Rotation paths and how fast each direction turns (degrees each step)
Each turn is a multiple of 5 degrees from 10 to 175, or 0.
Each row of a path follows its step; steps can be skipped.
Rotation 1:
step 0: [-18.0  -3.8 -23.1  17.6  65.3  12.6  -6.0 -11.4  14.3   5.8 -11.2   1.0
   8.9   4.8  36.9 -17.1 -26.3  -6.7  -8.2  -1.6  -5.3 -41.0  43.7  41.5
  23.3  14.2  -8.1 -19.2  17.1 -12.8  19.2 -13.7  -2.1 -12.2  -9.9  24.2]
step 1: [ -5.4  -6.2 -27.2 -39.2   6.6   6.0 -24.6 -36.9   9.8  -7.1 -17.0 -34.4
 -17.9  -4.4  19.0   9.3  20.5   6.1   6.3 -29.4  -0.2  -4.8   8.2  51.4
  -1.6   2.9  -5.4   3.7 -11.8  36.7   9.1  -0.9 -41.4 -23.5 -42.8 -21.0]
step 2: [  1.2   7.1   9.1 -30.2  13.4   7.5 -12.0 -25.3 -26.0  18.1  -1.1  -3.1
  25.3  18.0  25.6 -18.6 -10.8 -20.1 -23.5 -16.1  -2.5  10.3  56.6  23.8
 -36.8 -26.3  11.6  10.0 -46.6 -30.4  11.7  19.0  -0.1   5.1  -4.3 -27.5]
step 3: [ 17.6  29.2   7.0 -10.9  29.1  21.5  -1.5 -24.8  40.7   8.2 -28.0  -8.2
   7.9  -9.3  16.1 -32.7 -26.3  -1.4 -18.8 -29.1  -1.1 -41.4  25.3   9.3
   0.6  14.3 -37.2  26.3 -17.7   9.7 -31.7 -30.3   2.7   7.0  23.1 -10.4]
step 4: [ -9.9  -2.1 -38.3 -13.3  31.8  20.8   9.7   3.1   5.7  33.6 -43.3   0.2
 -20.7   8.4  16.9  12.1  33.2 -32.5  26.6 -33.7  -3.3 -11.5  42.5  26.3
  20.6   0.8  12.0  -0.5 -19.6  21.3  -0.8  -9.6  -5.0  23.2 -11.5  30.1]
step 5: [  3.6   1.4   9.9 -14.3  -7.6   3.4 -19.2 -24.8  -3.2  15.1 -14.5 -44.5
 -19.5 -24.8  -2.4  20.4  -5.0  -9.7 -22.9 -45.5  -8.5   4.2   9.4  66.1
  -6.9   1.4  23.0 -19.4 -30.0  -7.6  28.3 -10.3  19.1  -8.8  29.1 -18.9]
step 6: [ 31.3   0.1 -23.1   3.8  28.1 -21.7   7.1 -23.8  14.8  40.7  12.1   3.2
  28.1  29.6  -0.2 -12.0  -0.7 -14.4 -28.5 -23.4   4.8 -38.4  41.1  15.3
 -34.8  26.7  17.3   7.7   0.2 -16.9   8.8 -33.4  11.5 -20.0  -8.2 -20.0]
step 7: [ 12.0 -28.4 -12.0 -51.5  19.8  -6.0 -18.0  -4.9  23.5  27.4 -39.9  19.3
   3.6   0.0 -16.1 -44.4  -8.3   0.7   5.0 -15.7 -26.5 -10.2   9.1  40.7
  10.4  16.4  -0.5   0.5   2.2  42.5 -12.8 -13.8 -23.7  23.2   3.8 -17.9]
step 8: [-10.6  -0.4 -20.1  -4.6  -0.8  41.5   7.5  10.9   7.9  38.1 -19.1 -18.5
 -21.5  16.7  -6.8 -13.0   3.7  14.7 -22.6 -10.8  -0.2  20.6  54.8  44.8
  15.5 -21.5   6.3 -19.5 -14.9  -2.7   3.6   7.0  39.6  16.9 -26.8 -29.2]
step 9: [-15.5  21.5 -26.9   6.4  15.0  12.9 -42.8 -46.8 -13.7  20.3   5.0  -2.9
  -2.7  -3.1   6.1   4.8 -13.7  20.1 -45.6  -9.3 -24.4 -36.2  24.0  41.2
  13.5  31.2 -13.7 -19.3  -1.8 -24.6 -11.5 -17.7  -1.1  -9.9  21.6   2.9]
[  3.3   3.1 -13.4  10.9 -12.0   1.8  10.5  -4.8   5.0   2.6  -5.2  -4.9
   0.0  15.7   6.0   6.5  11.2   3.1   4.1  -0.6   0.5  -2.4   4.3 -11.0
  -0.3   5.4   4.7   9.1  -1.3  -2.7   0.4   1.6   4.0   2.8 -13.2 -12.8]	160
[ -0.6   3.0  -2.4  13.8   8.5  -3.0  -3.0  -9.5   2.9  -9.0   2.3  10.0
 -11.1   4.9  -9.4  -3.4  -0.4  -9.7  -2.4  -1.2  -3.5  -7.5  -0.3  -0.3
  -8.5  12.4 -10.5   1.5   4.7   3.3 -11.5 -10.1  -2.5  -4.2 -10.4   8.9]	120
[ -2.4 -13.1   4.3  -1.9   2.1  10.0   1.9   8.2   7.6  -4.2  -1.3  10.7
   4.5   7.8  10.4  -0.2 -15.3  -9.2   7.6   5.7   3.2  -2.2   1.3  -0.8
   2.1   5.8   4.5  10.2   4.1  10.3  -8.4  -6.9   8.6   4.2   8.3  -8.4]	95
[  8.1  -3.1   0.7  12.2  13.8  -3.3   3.6  -5.1   5.7   5.8  11.3   4.6
   5.3   1.4   7.8   5.2  -5.7  13.6  -4.8 -11.1   1.4  -9.6   1.3  -9.6
   2.7  -0.2  -5.0  -8.1   0.6  -4.7  -7.0   9.3  -2.0  -3.2  12.9  -5.3]	115
[ -1.9   5.4  -3.6  -7.5  -2.6  -5.0  -2.5   2.6   6.6   2.7   9.9  -0.1
  -1.1  11.3  -0.4 -18.3   0.9   2.9   0.0   6.6   0.7   9.7  -0.1  -1.7
   5.0  -4.2  -6.6  -2.9 -20.6   0.3 -19.4   1.3  -0.2   1.4  -0.6  -2.6]	70
[-16.7  -1.5   4.2  -2.8   7.7  -7.8   6.7  -5.9  -6.8 -12.6   9.4  -4.1
  -2.0  -5.0  13.8  -4.9  -0.9  -0.7   4.0  -3.2 -10.5  -2.7   0.5  -8.1
   9.8 -10.5  -7.7   5.9   1.5  -1.3   6.7  -6.7   0.9  -0.2  -9.5  -7.6]	25
[  5.3  -1.8  -3.5  -7.1   3.6  10.6   3.3 -10.5  -2.6 -11.5   7.9  -9.1
  11.4   3.7  -7.0  -7.9  -1.8   2.0  -3.3 -15.1  -4.5   5.7   5.9   0.5
   9.0   9.5  10.7   5.0   2.5   4.4  -2.0   6.6   7.1   2.8  -2.5  12.3]	0
